500 stands for zero in the data rows.
Here are some points:
np.array([376, 468, 672, 862, 319, 793, 639, 517, 689, 491, 473, 401, 543, 453, 530, 539])
np.array([446, 208, 609, 684, 292, 792, 516, 513, 823, 538, 478, 427, 490, 540, 501, 520])
np.array([700, 641, 325, 251, 760, 194, 317, 389, 342, 480, 573, 459, 531, 506, 553, 473])
np.array([389, 999, 522, 654, 535, 334, 424, 503, 403, 497, 414, 432, 462, 526, 447, 503])
np.array([721, 612, 355, 308, 659, 231, 285, 347, 345, 566, 436, 599, 329, 511, 394, 475])
np.array([193, 897, 578, 775, 556, 511, 636, 570, 466, 427, 538, 474, 611, 527, 545, 520])
np.array([862, 404, 360, 230, 605, 241, 277, 346, 459, 493, 558, 471, 490, 486, 552, 475])
np.array([770, 278, 350, 326, 369, 517, 450, 423, 651, 576, 491, 125, 429, 440, 669, 512])
np.array([400, 274, 676, 643, 291, 687, 520, 526, 687, 579, 448, 128, 472, 496, 631, 514])
np.array([417, 168, 531, 580, 320, 732, 668, 558, 690, 566, 474, 191, 515, 499, 614, 543])
np.array([540, 747, 393, 210, 751, 196, 459, 452, 268, 525, 478, 563, 446, 515, 426, 498])
np.array([400, 213, 599, 602, 300, 737, 639, 589, 730, 416, 613, 719, 615, 434, 513, 495])
np.array([722, 113, 465, 343, 424, 604, 374, 444, 556, 568, 486, 186, 464, 555, 624, 501])
np.array([540, 809, 339, 307, 783, 168, 475, 447, 303, 503, 530, 507, 507, 453, 503, 486])
np.array([228, 875, 524, 619, 648, 348, 632, 645, 315, 502, 439, 624, 475, 526, 391, 506])
np.array([261, 270, 618, 476, 351, 773, 662, 646, 562, 615, 374, 240, 422, 454, 520, 527])
np.array([334, 217, 545, 569, 287, 809, 662, 551, 647, 617, 367, 438, 384, 509, 419, 537])
np.array([465, 964, 419, 579, 682, 243, 457, 500, 352, 445, 526, 651, 527, 473, 425, 492])
np.array([251, 368, 666, 652, 306, 784, 712, 640, 724, 543, 466, 369, 526, 505, 525, 533])
np.array([578, 45, 649, 510, 352, 707, 482, 439, 674, 569, 461, 583, 446, 492, 424, 500])
np.array([409, 664, 526, 846, 447, 562, 543, 583, 551, 321, 655, 839, 650, 444, 498, 476])
np.array([175, 823, 664, 581, 495, 516, 644, 656, 452, 416, 529, 742, 589, 555, 427, 497])
np.array([677, 592, 439, 385, 656, 255, 358, 409, 304, 423, 555, 861, 518, 490, 387, 463])
np.array([278, 677, 603, 649, 457, 608, 685, 613, 566, 344, 639, 820, 683, 378, 501, 489])
np.array([727, 73, 505, 454, 404, 587, 389, 411, 713, 565, 481, 273, 457, 576, 582, 506])
np.array([549, 826, 347, 477, 764, 254, 484, 445, 369, 487, 555, 202, 600, 528, 658, 506])
np.array([797, 426, 431, 148, 643, 259, 331, 392, 383, 451, 586, 624, 538, 503, 514, 464])
np.array([296, 453, 707, 589, 302, 759, 662, 580, 740, 382, 577, 718, 601, 502, 504, 515])
np.array([589, 434, 491, 159, 505, 487, 573, 546, 392, 414, 578, 905, 568, 344, 426, 462])
np.array([667, 266, 630, 786, 369, 655, 330, 315, 575, 491, 471, 280, 488, 590, 602, 512])
np.array([616, 770, 361, 360, 722, 123, 378, 452, 292, 445, 566, 590, 525, 540, 491, 479])
np.array([240, 679, 662, 777, 286, 702, 644, 650, 715, 453, 497, 435, 559, 497, 535, 532])
np.array([536, 210, 455, 601, 405, 716, 592, 462, 595, 447, 650, 229, 697, 410, 770, 500])
np.array([489, 871, 455, 536, 743, 254, 407, 466, 314, 419, 560, 716, 551, 578, 433, 480])
np.array([588, 548, 638, 440, 305, 664, 453, 387, 505, 639, 261, 475, 260, 232, 351, 505])
np.array([377, 272, 692, 609, 220, 720, 586, 638, 740, 457, 502, 686, 504, 570, 421, 514])
np.array([763, 111, 405, 226, 543, 514, 446, 381, 412, 561, 497, 329, 442, 517, 574, 507])
np.array([403, 168, 640, 644, 255, 789, 616, 595, 715, 504, 508, 520, 509, 514, 485, 525])
np.array([483, 878, 401, 366, 732, 200, 476, 515, 248, 539, 453, 458, 461, 439, 446, 495])
np.array([770, 408, 353, 524, 407, 485, 276, 355, 524, 471, 557, 130, 528, 402, 746, 480])
np.array([354, 467, 664, 867, 348, 756, 553, 601, 655, 453, 488, 689, 516, 539, 412, 507])
np.array([705, 395, 339, 194, 695, 213, 386, 415, 353, 442, 605, 631, 541, 639, 521, 480])
np.array([694, 428, 547, 499, 484, 461, 298, 292, 666, 546, 476, 72, 455, 613, 691, 508])
np.array([645, 487, 700, 806, 431, 630, 343, 346, 635, 595, 305, 462, 306, 535, 387, 508])
np.array([312, 236, 550, 567, 244, 779, 672, 617, 695, 531, 502, 292, 511, 479, 596, 530])
np.array([825, 451, 390, 271, 673, 256, 275, 372, 325, 445, 592, 504, 530, 590, 563, 476])
np.array([423, 219, 664, 702, 310, 797, 553, 552, 726, 471, 530, 654, 513, 495, 454, 505])
np.array([408, 903, 414, 457, 712, 216, 484, 535, 235, 499, 472, 518, 472, 575, 437, 504])
np.array([128, 637, 663, 661, 356, 710, 674, 661, 620, 523, 415, 585, 475, 493, 402, 516])
np.array([315, 825, 454, 501, 571, 373, 555, 543, 360, 679, 252, 321, 276, 462, 376, 513])
np.array([678, 507, 343, 212, 761, 262, 387, 464, 206, 487, 543, 404, 529, 570, 575, 477])
np.array([554, 338, 452, 310, 555, 423, 452, 555, 288, 416, 553, 946, 518, 518, 375, 460])
np.array([462, 879, 457, 322, 707, 241, 493, 521, 308, 429, 548, 709, 537, 485, 426, 488])
np.array([453, 268, 680, 715, 324, 785, 535, 567, 703, 443, 552, 723, 571, 471, 445, 493])
np.array([624, 818, 394, 403, 701, 161, 337, 376, 404, 556, 396, 392, 378, 575, 444, 506])
np.array([281, 319, 642, 617, 309, 758, 713, 613, 643, 545, 472, 224, 515, 470, 607, 537])
np.array([462, 429, 689, 656, 251, 769, 530, 475, 722, 411, 567, 769, 601, 420, 455, 494])
Then 24 other points, each followed by its number:
np.array([491, 823, 353, 355, 747, 226, 498, 510, 247, 452, 542, 669, 518, 500, 452, 480]) 0
np.array([346, 285, 627, 742, 286, 820, 540, 591, 707, 459, 524, 603, 542, 559, 484, 500]) 1
np.array([546, 810, 503, 371, 666, 282, 409, 465, 345, 417, 544, 843, 518, 473, 376, 471]) 2
np.array([804, 244, 293, 181, 551, 415, 389, 428, 439, 450, 624, 424, 553, 396, 647, 473]) 3
np.array([351, 250, 583, 550, 292, 695, 574, 596, 682, 483, 558, 167, 605, 611, 709, 516]) 4
np.array([491, 182, 579, 646, 303, 832, 574, 529, 747, 521, 515, 341, 511, 527, 573, 528]) 5
np.array([354, 523, 658, 889, 408, 719, 513, 553, 604, 400, 534, 726, 544, 631, 443, 506]) 6
np.array([522, 413, 641, 745, 267, 735, 453, 445, 645, 424, 516, 813, 496, 570, 404, 496]) 7
np.array([626, 321, 417, 607, 502, 504, 539, 359, 468, 618, 460, 24, 483, 356, 695, 509]) 8
np.array([639, 182, 369, 347, 518, 582, 575, 476, 385, 619, 431, 112, 429, 430, 629, 528]) 9
np.array([808, 405, 363, 365, 554, 350, 412, 320, 566, 573, 502, 149, 441, 317, 666, 498]) 10
np.array([326, 240, 569, 639, 297, 789, 720, 640, 657, 471, 533, 653, 549, 485, 468, 521]) 11
np.array([830, 634, 373, 292, 707, 314, 299, 325, 358, 503, 508, 565, 484, 405, 464, 475]) 12
np.array([463, 171, 563, 641, 249, 793, 628, 566, 742, 545, 475, 517, 466, 429, 462, 523]) 13
np.array([181, 717, 639, 430, 580, 548, 612, 644, 413, 494, 413, 783, 463, 611, 318, 503]) 14
np.array([698, 599, 294, 235, 736, 157, 407, 370, 334, 528, 511, 518, 474, 476, 490, 486]) 15
np.array([504, 869, 395, 431, 750, 209, 390, 491, 280, 461, 518, 616, 493, 562, 432, 484]) 16
np.array([320, 566, 789, 647, 252, 736, 529, 635, 670, 404, 504, 697, 538, 574, 441, 499]) 17
np.array([256, 741, 475, 790, 533, 519, 691, 588, 511, 544, 473, 135, 510, 485, 638, 534]) 18
np.array([615, 334, 542, 612, 232, 662, 395, 399, 839, 484, 558, 249, 576, 433, 678, 499]) 19
np.array([411, 930, 353, 592, 722, 206, 474, 480, 395, 499, 519, 317, 523, 527, 566, 505]) 20
np.array([784, 406, 386, 578, 440, 555, 275, 276, 631, 535, 504, 164, 483, 421, 674, 492]) 21
np.array([457, 133, 474, 696, 393, 588, 575, 531, 550, 496, 591, 161, 577, 563, 751, 509]) 22
np.array([711, 97, 441, 234, 509, 544, 444, 423, 441, 486, 545, 733, 503, 525, 443, 482]) 23
Which of these numbered points is nearest to each point below, ignoring the 2 directions in which the first points spread most? Its number follows each.
np.array([758, 150, 425, 182, 522, 439, 386, 427, 421, 469, 570, 691, 510, 507, 479, 472]) > 23
np.array([235, 561, 524, 754, 335, 781, 725, 680, 690, 540, 433, 504, 471, 452, 437, 531]) > 5
np.array([281, 820, 427, 664, 539, 415, 674, 558, 473, 565, 448, 104, 514, 422, 627, 535]) > 18
np.array([328, 558, 677, 590, 388, 693, 713, 577, 668, 320, 676, 654, 786, 492, 605, 516]) > 3
np.array([496, 696, 737, 809, 325, 710, 486, 439, 641, 446, 477, 687, 545, 386, 423, 499]) > 12
np.array([317, 337, 709, 612, 262, 846, 652, 597, 696, 493, 494, 509, 542, 452, 492, 525]) > 0
np.array([511, 139, 508, 636, 316, 774, 551, 517, 632, 614, 366, 538, 338, 495, 377, 518]) > 13
np.array([726, 573, 383, 217, 665, 227, 307, 387, 289, 577, 432, 417, 382, 550, 463, 484]) > 16
np.array([751, 425, 487, 441, 492, 395, 345, 331, 485, 528, 433, 887, 406, 484, 292, 470]) > 7
np.array([359, 296, 610, 693, 251, 782, 603, 641, 731, 449, 532, 661, 570, 510, 454, 509]) > 1
np.array([262, 386, 536, 691, 257, 756, 674, 626, 581, 614, 353, 296, 385, 509, 474, 538]) > 9
np.array([455, 140, 564, 511, 274, 800, 585, 635, 653, 443, 574, 675, 560, 492, 487, 494]) > 11
Now 24 new points, numbered from 0 again:
np.array([474, 536, 581, 673, 270, 892, 567, 444, 720, 439, 527, 621, 550, 338, 511, 508]) 0
np.array([416, 198, 535, 422, 365, 771, 618, 612, 578, 382, 684, 414, 714, 516, 738, 480]) 1
np.array([200, 422, 594, 425, 564, 607, 748, 578, 396, 666, 321, 219, 394, 629, 499, 550]) 2
np.array([615, 669, 445, 509, 579, 378, 442, 453, 475, 365, 611, 978, 596, 393, 398, 463]) 3
np.array([332, 381, 496, 724, 265, 748, 701, 597, 733, 510, 523, 271, 567, 397, 626, 532]) 4
np.array([650, 493, 400, 322, 637, 234, 381, 359, 379, 616, 421, 99, 411, 535, 602, 510]) 5
np.array([321, 797, 503, 580, 622, 403, 609, 533, 462, 678, 278, 139, 393, 570, 469, 539]) 6
np.array([519, 858, 397, 341, 766, 170, 444, 472, 305, 475, 541, 563, 529, 480, 479, 482]) 7
np.array([468, 247, 713, 790, 269, 747, 446, 533, 693, 445, 528, 552, 539, 583, 505, 501]) 8
np.array([580, 781, 384, 321, 713, 177, 449, 482, 222, 445, 549, 633, 513, 496, 461, 486]) 9
np.array([533, 161, 555, 534, 274, 740, 571, 539, 626, 541, 433, 728, 378, 424, 354, 509]) 10
np.array([289, 369, 678, 795, 320, 766, 589, 580, 563, 590, 369, 432, 389, 575, 416, 529]) 11
np.array([558, 40, 561, 408, 336, 707, 520, 508, 685, 439, 632, 513, 623, 541, 608, 492]) 12
np.array([817, 216, 347, 228, 589, 455, 317, 408, 334, 503, 546, 524, 462, 451, 533, 466]) 13
np.array([570, 796, 404, 382, 762, 168, 421, 454, 303, 575, 424, 303, 422, 515, 496, 506]) 14
np.array([800, 322, 409, 364, 520, 508, 360, 355, 482, 433, 592, 852, 525, 370, 438, 453]) 15
np.array([492, 129, 558, 523, 258, 768, 561, 597, 738, 450, 592, 643, 555, 479, 517, 494]) 16
np.array([287, 999, 558, 641, 604, 433, 560, 493, 424, 544, 400, 425, 467, 487, 440, 525]) 17
np.array([833, 348, 401, 190, 644, 388, 389, 375, 401, 453, 609, 325, 577, 465, 671, 488]) 18
np.array([573, 756, 421, 479, 718, 237, 385, 437, 354, 392, 595, 827, 561, 542, 427, 465]) 19
np.array([529, 893, 419, 343, 753, 183, 403, 457, 324, 489, 517, 488, 501, 463, 479, 487]) 20
np.array([461, 228, 692, 606, 231, 816, 517, 500, 751, 505, 496, 509, 491, 429, 493, 511]) 21
np.array([782, 189, 532, 333, 369, 578, 364, 383, 616, 425, 614, 722, 566, 367, 508, 469]) 22
np.array([560, 751, 349, 236, 741, 145, 418, 482, 285, 475, 548, 491, 531, 532, 512, 487]) 23
The same question for these:
np.array([287, 503, 430, 679, 334, 737, 679, 621, 689, 530, 507, 161, 546, 405, 670, 520]) > 4
np.array([532, 113, 544, 501, 249, 732, 557, 498, 586, 589, 384, 579, 331, 496, 375, 526]) > 10
np.array([522, 175, 560, 640, 269, 721, 557, 519, 651, 536, 453, 745, 405, 455, 360, 506]) > 10
np.array([338, 727, 537, 759, 474, 512, 638, 554, 555, 391, 643, 206, 703, 553, 776, 515]) > 4
np.array([452, 545, 419, 379, 718, 448, 586, 532, 273, 434, 548, 930, 596, 481, 400, 454]) > 13
np.array([598, 818, 346, 404, 707, 141, 348, 398, 317, 528, 475, 451, 432, 534, 467, 490]) > 20
np.array([267, 836, 706, 739, 402, 633, 561, 562, 630, 389, 539, 682, 542, 503, 482, 498]) > 20
np.array([287, 122, 556, 450, 355, 722, 706, 669, 587, 494, 507, 553, 514, 675, 488, 529]) > 12
np.array([601, 168, 523, 637, 331, 653, 384, 489, 573, 544, 401, 764, 363, 512, 320, 477]) > 10
np.array([689, 471, 300, 366, 593, 269, 445, 405, 464, 560, 510, 62, 489, 592, 711, 514]) > 4
np.array([379, 389, 704, 625, 294, 697, 502, 517, 611, 471, 440, 856, 455, 517, 327, 499]) > 10
np.array([498, 917, 420, 389, 725, 190, 435, 486, 292, 462, 533, 544, 532, 519, 474, 492]) > 7
